One turn moves each row of this set onto another row. After a few examples, where does it send each row asked below?
resaf: [-2.27  1.29  0.15  1.06  0.15  0.17 -1.39  0.24  1.42  1.09  0.68  0.15
 -0.06 -2.68  0.89 -0.34 -0.06 -0.83 -1.62 -0.03 -0.38  0.98  1.54 -0.07
 -0.86 -1.11 -1.34  0.80  0.55 -0.11 -1.26  1.48  1.78  0.57 -0.01  0.43
  0.52 -0.40 -0.07 -2.70  0.37 -2.90  1.31  1.34  0.88  0.16  0.02  0.02
 -0.13 -0.77  0.34 -0.04  0.84  0.25 -0.75 -2.24 -0.20]
zas: [-2.08  0.84 -0.12  0.76  1.12 -0.12 -0.64  0.74  2.21  0.46  1.23 -2.56
  1.34 -2.40 -0.09  1.77  0.90 -2.00 -0.92  0.89  0.72  0.95 -0.25 -0.16
 -1.42  0.14 -0.37  2.09  1.93  1.11 -0.06  1.90  0.75 -0.14 -0.29 -0.66
 -0.69  0.37  0.54 -1.53 -0.42 -0.16  1.45  1.32  0.98 -1.76  0.38  0.02
  0.47  0.63  0.24 -0.45  0.81 -0.27  0.58 -1.36 -0.63]
sako: [-2.61  1.47  1.92  2.03 -0.21 -0.26 -0.30  0.60  1.45  0.14  1.94 -0.67
 -0.08 -2.43  0.15 -0.58 -0.28 -0.61 -1.86  1.28  0.93  0.39  1.47  0.12
  0.33 -0.03 -0.25  3.52  1.24  1.44 -0.47  0.96  0.28 -0.97  2.10 -0.16
 -1.77  0.35 -0.85  0.18 -0.92 -0.51  1.83  0.31 -0.77 -0.16  1.11  0.00
  1.20  1.49  1.07 -1.17  1.17  0.07  1.74  0.08 -0.26]
fanut: [-1.71  0.63 -0.08 -0.05 -0.75 -0.94  1.20 -1.36  1.35  1.49 -0.41 -0.93
  1.07 -0.74  2.83  0.38  0.73 -0.10 -2.78  0.88  0.41 -2.05  1.22  0.77
 -0.63 -2.70 -0.86  2.67  1.30  0.54 -0.66  0.44  0.78 -0.58 -0.69 -1.35
 -0.67  0.22  0.90 -2.35 -0.71 -0.52  0.23  0.72  0.82 -0.82  1.06  0.23
 -1.32  2.65  0.02  0.36  0.01  0.44  0.94 -1.35  0.51]
Vetip: [-0.89  0.85  0.05 -0.13  0.82 -1.25  0.22 -0.16  1.85  0.80 -0.84 -2.30
  0.59 -2.54  1.43  0.80  0.49 -0.18 -0.72  1.54  0.83 -0.52  2.87  0.29
 -1.18 -0.91 -1.92  3.81  1.45  0.53 -0.81  0.40  0.85 -0.29  1.36 -1.07
 -0.69  0.55 -0.16 -1.50 -1.72 -0.95  0.27  0.36 -0.01 -0.81  1.35 -1.25
 -0.79  1.21  0.08 -0.17  0.74 -0.43  1.22  1.52  1.43]
feki: [-0.33  2.12  0.97  1.46  1.07  0.94 -0.95 -0.98  0.21  0.25  0.29  0.06
  0.88  0.33  1.04  1.24 -0.04 -0.12 -1.72  1.28  0.37  1.10  1.53  0.25
 -0.58 -2.68 -0.93  2.59  1.14 -0.35 -0.25  1.15 -1.02 -0.82 -0.50 -0.57
 -1.14  0.18  1.81 -0.13 -0.76 -1.43 -0.48 -1.17  1.26 -0.69  0.17 -1.07
 -0.71  1.67 -0.48 -1.28  0.43  1.76  0.29 -0.67 -0.21]
Mufi: [-2.27 -0.97  0.55  0.44 -0.76 -0.28  0.79 -0.59 -0.05 -0.34  0.19 -0.98
 -0.17 -3.84  1.60 -0.32 -0.46 -2.35 -0.78  0.40 -1.03  1.20  1.24  1.26
  0.42 -0.38 -1.55  1.07  0.05  1.64  0.08  0.05 -0.49 -0.13 -0.28 -0.60
  0.38 -0.25  0.81 -2.70 -0.18 -0.92 -0.51  0.79  0.95  0.20  0.82 -1.33
  1.94  1.76 -0.21 -0.83  1.97  1.16  0.32 -0.35 -1.87]
lum: [-2.33 -0.79  0.34  1.51 -1.49  1.07  0.36 -0.74  0.44 -0.50 -0.26 -1.53
 -0.46 -2.76  0.92  0.51 -0.12 -1.61 -1.50  1.12 -0.67  1.63  0.68 -0.74
 -0.71 -0.71 -0.88  1.05  0.88  0.96 -0.89 -0.29  1.95 -0.40  1.59 -0.05
 -0.23  0.75 -0.45 -2.40  0.64 -0.60 -1.78  1.55  0.78  0.83  0.22 -0.69
  0.71  2.01 -2.21 -1.32  0.80  0.42  0.87 -0.69 -1.45]
mog: [-1.54  1.11  0.24  0.11  0.75  0.83  1.00 -0.36  1.07 -0.75  1.00 -1.39
  0.92 -0.18 -0.29  1.19 -0.05 -0.01 -1.39  1.16  0.88  0.34  0.50 -0.30
 -1.16 -1.66 -2.38  2.48  1.38  0.35 -0.51  1.84 -1.40 -1.12 -0.14 -1.41
 -0.72 -0.19  1.21 -1.22 -1.28 -2.02  0.53 -0.60  1.83  0.59  1.31 -3.01
  0.77  0.85  0.84 -1.76  0.99  1.18  1.04  0.43 -0.66]
Foli: [-1.42  0.72  1.14  2.04  1.50  0.67  0.81 -0.14  0.74  1.58  0.81 -0.39
  0.13 -1.56  1.28  0.18 -1.21 -0.01 -0.68  1.68 -0.28 -0.22  0.81 -2.02
 -1.62 -0.82 -0.39  0.53  1.57 -0.57  0.33  0.61  1.40 -2.24  0.19  1.00
  0.19 -0.94 -0.81 -2.58 -0.35 -1.41  0.13 -0.45 -0.95  1.08  1.25 -0.11
 -1.05  0.33 -0.52 -0.11  1.84  0.31  0.06  0.02 -1.07]
vomu: [-3.06  1.47  0.29  0.84 -0.52  0.09  0.22 -0.45  1.11  0.29  0.99 -0.75
  0.41 -3.45  0.87  1.93 -0.18 -1.02 -0.72  0.83  0.79  0.39  1.60 -0.15
 -0.79 -1.47 -1.98  2.57  0.65  0.36 -0.12  2.95  0.44 -0.35 -1.45 -2.94
 -2.32 -0.02  1.16 -2.16 -0.91 -1.19  0.94 -1.42  1.42 -1.31  2.35 -0.21
 -0.05  2.17 -0.64  0.10  0.10  0.47  1.13 -0.79 -1.32]
tedi: [-3.16  0.69  0.80  0.66  0.09 -0.42  0.52  0.26  0.97  0.53 -0.60 -0.59
 -1.03 -1.94  1.06 -0.18 -1.31 -0.83 -0.43  0.49 -0.19 -0.46  2.02 -0.08
 -0.48 -1.04 -2.00  0.67 -0.66  0.91 -1.07  2.93  1.11 -1.44 -1.80 -0.68
 -2.12 -0.82 -0.60 -2.35 -1.13 -2.32  0.98 -0.36  0.84  1.58  1.95  0.22
 -0.81  0.31 -1.05 -0.27  2.28  2.00 -0.18 -0.12 -1.03]
veri: [-2.15  0.69 -1.74 -0.56 -1.46 -1.85  0.11 -0.69  0.72  0.27  1.98 -0.65
 -0.13 -2.68  0.74  0.50  0.15 -0.53 -1.06  1.70 -0.94  0.22  2.02  0.62
  0.23 -0.66 -0.80  0.97  0.56 -0.03 -1.75  0.35  0.28 -0.47 -0.82 -0.31
 -0.55 -0.51 -0.99 -1.46 -0.95 -0.63 -2.15  1.25  0.44  0.45 -0.03 -1.36
  1.24  0.67 -1.00  0.15 -0.75  1.00  0.95 -1.28 -0.67]
Narag: [-1.87  0.10  1.41  0.24  2.33  0.18  0.40 -0.64  0.13  0.56  1.43  0.24
 -0.01 -0.51  0.66 -0.88  0.64 -1.33 -2.05  2.43 -0.91  0.67  1.40  0.35
  0.32 -1.13 -2.79  0.93  1.59  0.11 -1.55  1.19  0.05  0.52 -0.53  0.02
 -1.19 -0.40 -0.90 -1.39 -0.51 -2.19  0.65  1.09  0.30  0.52  0.72 -0.65
 -1.51  1.98  1.54 -2.43  1.55  0.22  0.39 -1.62 -0.86]
falal: [-2.26 -0.90  1.50  1.92  0.42  1.20 -0.22 -1.22  1.01 -0.26  0.00 -0.03
  0.15 -3.43  2.16  0.09 -1.46 -1.95 -0.60  0.05 -0.44  1.27  0.90  0.33
  0.30 -1.64 -1.26  2.44  0.34  1.28 -0.44 -0.52  1.07 -1.38  0.30 -0.35
 -0.94  0.54 -0.23 -2.26  0.47  0.13 -1.99 -0.55  0.88 -0.19  2.30  0.38
 -0.11  1.84 -0.92 -1.55  1.79  2.02  0.36  0.11 -1.23]
nem: [-1.86  0.58 -0.34  0.94 -0.24 -0.30 -0.52 -0.78  1.23  0.15  0.02  1.00
 -0.41 -1.83  3.11  0.06 -1.04 -0.13 -0.59 -0.14 -0.19 -0.97  1.57  0.42
 -1.51 -1.20 -3.22  1.88  0.88 -0.61 -2.39  0.25 -0.61 -1.62  0.35 -0.24
 -0.88 -0.30  0.68 -2.47  0.08 -2.49 -1.37 -1.41  1.05 -0.31  2.56  0.45
  0.37  1.97 -0.59  0.46  1.64 -0.59  0.85 -0.33 -1.74]
Geze: [-1.62  0.29  0.02 -0.06  0.02  0.00 -0.44 -0.98  1.56  1.51  1.40  0.13
  0.37 -1.41  0.17  0.18 -0.75  0.13 -0.67  1.93  0.50  0.59  1.70 -0.33
 -0.52 -0.61  0.45  2.05  1.03  1.00 -2.38  0.29  0.95 -1.21  0.88  0.11
 -1.13  0.54 -1.24 -1.90 -0.33  0.03 -3.61  0.56  0.09 -0.17  1.91  0.36
 -0.33  0.24 -0.75 -1.44 -0.87  1.19  1.09 -0.53 -0.79]
Logob: [-2.25  0.66  1.83  0.99  0.43  0.08 -1.61 -1.42  1.32  0.86  2.22  1.07
 -0.73  0.09  1.50 -0.19 -0.29 -1.09 -0.96  1.54 -1.04  0.97  1.44  0.86
 -0.34 -1.20 -3.33  0.54  0.90 -0.39 -1.88  1.44 -0.10 -0.81  0.37 -1.31
 -1.26 -0.25 -1.14 -1.54 -1.21 -0.57  0.70 -0.22  1.64  1.92  0.22  0.39
 -1.40  2.14 -0.02 -0.44  1.47  0.93  0.20 -0.15 -1.49]
Tiz: [-2.59  1.28  2.08  1.48 -1.49 -0.03  0.33  0.65  0.67  0.48  1.68 -0.22
  0.06 -1.66  0.56 -1.00 -0.36 -1.33 -3.44  1.72  0.34 -0.51 -0.03  0.57
 -0.27 -0.58 -1.03  3.28  0.15  0.02  0.10  0.49 -0.98 -1.51  0.17 -1.05
 -2.34  0.01 -1.02 -0.80 -1.14 -0.30  1.39 -0.19 -0.47  0.68 -0.18  1.07
  0.81  1.77 -0.97  0.12  1.39  1.09  1.88 -0.94 -1.02]
tig: [-1.99  1.52 -0.01  0.98  0.16  0.10 -0.48  0.00  2.49 -0.43  0.21 -1.74
 -0.18  1.36  0.08  2.01 -0.47 -1.15 -2.23  0.60  0.27  1.15  0.75  0.18
 -1.46 -2.25 -1.78  1.93  1.30  0.90 -0.11  1.27 -0.66 -0.89 -0.36 -0.44
 -1.05  0.14 -0.45  0.13 -0.29 -1.22  0.60  0.76  1.97  0.24 -0.88 -1.37
 -0.21  0.90 -1.12 -1.07  0.26  2.01  1.06 -0.54 -0.11]
Sok: [-2.08 -1.08 -0.02 -0.05  0.48 -1.63  0.40  0.50  2.57  0.18 -0.60 -0.89
 -1.11 -0.85  1.74  1.03  0.02 -0.94 -0.90  0.19 -1.31 -0.68  0.62  0.17
 -0.09 -0.35 -2.62  1.18  1.46  0.84 -2.46  1.74 -0.31 -0.57  0.15 -0.01
  1.04 -0.61  0.34 -1.84  0.29 -1.08 -0.20  1.09  0.42 -0.32  1.79  0.14
  0.07  1.16  0.38 -0.47  1.34 -1.47  1.06 -0.32 -1.86]
momeg: [-1.79  1.13  1.57  1.57 -1.19  0.04 -0.10  0.72  0.32 -0.42  2.26 -0.13
 -0.33 -1.84  0.48 -0.34 -0.69 -0.11 -2.24  1.19  0.27 -1.43  1.07  0.60
  0.83 -0.69 -0.71  3.42  0.01  0.15 -0.01  1.29  0.99  0.10  0.42 -2.25
 -2.24  0.97 -0.47 -0.36 -0.56 -1.35  0.85  1.14 -0.12 -0.25  1.29 -0.19
 -0.09  3.12  0.01 -0.67  0.66 -0.07  0.91 -1.59 -0.18]
gazar: [-2.93  0.33 -0.07 -0.99  0.89 -1.24  0.69 -0.92  0.74  0.63  1.41  0.56
  0.43 -2.18  1.54 -0.70 -0.92 -1.39 -0.62  0.73  0.93  0.24  1.71  1.17
  0.28 -1.40 -0.63  2.37  0.25  1.13 -1.54 -0.11 -1.38 -1.71 -1.73 -0.57
 -1.37 -0.51 -1.40 -1.96 -0.01  0.13 -1.66  0.07 -0.36 -0.16  1.91 -1.21
  0.52 -0.48 -0.50 -0.40  0.50  1.60  0.80  0.36 -0.95]
gute: [-2.04  1.85  0.20  1.19  1.44 -0.11 -0.14 -1.13  1.40 -0.07  2.27 -0.65
 -0.84 -0.34  1.38 -0.71 -0.61 -0.92 -1.87  2.36  0.18  1.07  2.41 -0.14
 -2.02 -0.41 -3.34  1.68  1.18  0.25 -1.04 -0.18  0.86 -0.90  0.58  0.64
 -2.66 -0.78 -1.38 -2.05 -0.38 -2.11  0.42  0.48  0.30  1.70 -0.30 -1.22
 -0.27  2.27  0.30 -1.41  2.39  0.67  0.22  0.39 -1.41]
mano: [-2.91  0.57 -0.09  0.24 -0.94 -0.16  0.55 -0.66  1.37  1.94 -0.68 -1.24
  0.79 -0.88  1.94  0.54  0.51 -0.98 -0.43  0.54  1.27 -0.61  0.77  1.06
 -1.81 -0.57 -2.23  2.71  2.35  0.67 -1.25  0.05 -0.99 -1.53  0.56 -0.34
 -1.10 -0.15 -0.86 -1.74 -1.71 -0.48  0.90 -0.40  0.96 -0.21 -0.01  1.62
  0.83  0.89 -1.27  0.05  0.61  1.24  1.34  0.00  1.67]
mig: [-1.82  1.65  0.44  1.04  0.32  0.64  0.61 -0.62  0.34  0.82  0.17 -1.25
  1.13 -2.08  0.92  0.74 -0.09 -1.80 -1.41  1.55  1.06  0.35  0.82 -0.53
 -3.08 -0.99  0.60  1.43  1.73  0.55  0.94  0.57  0.21 -2.38 -0.62 -0.25
 -2.84  0.15 -0.36 -0.54 -0.21 -0.63  0.82 -0.80  0.51 -1.39  0.79  0.24
 -0.78  2.25 -2.25  0.60  0.91  0.77  0.82 -0.42 -1.40]
mot: [-1.18  0.51 -0.29  0.43  1.23 -0.83 -0.32  0.15  1.17 -0.13 -2.12 -0.92
 -0.43 -0.91  2.23  0.07  0.30 -1.41 -1.83  0.95 -0.69 -0.06  1.43  0.00
 -1.45 -0.59 -1.44  1.83  1.12  0.31 -2.58 -0.17  0.33 -1.31  0.41  2.07
 -1.67 -0.23 -0.84 -1.16  0.44 -2.05 -1.31  0.32 -0.14 -0.66  0.52  0.78
 -0.23  1.06 -1.96 -0.40  1.95 -0.72  0.65 -0.66 -1.43]

Sok goes to mot
Logob goes to Narag
And these:
Mufi goes to lum
Geze goes to gazar
vomu goes to zas
Tiz goes to momeg
tig goes to feki
Foli goes to tedi
fanut goes to Vetip

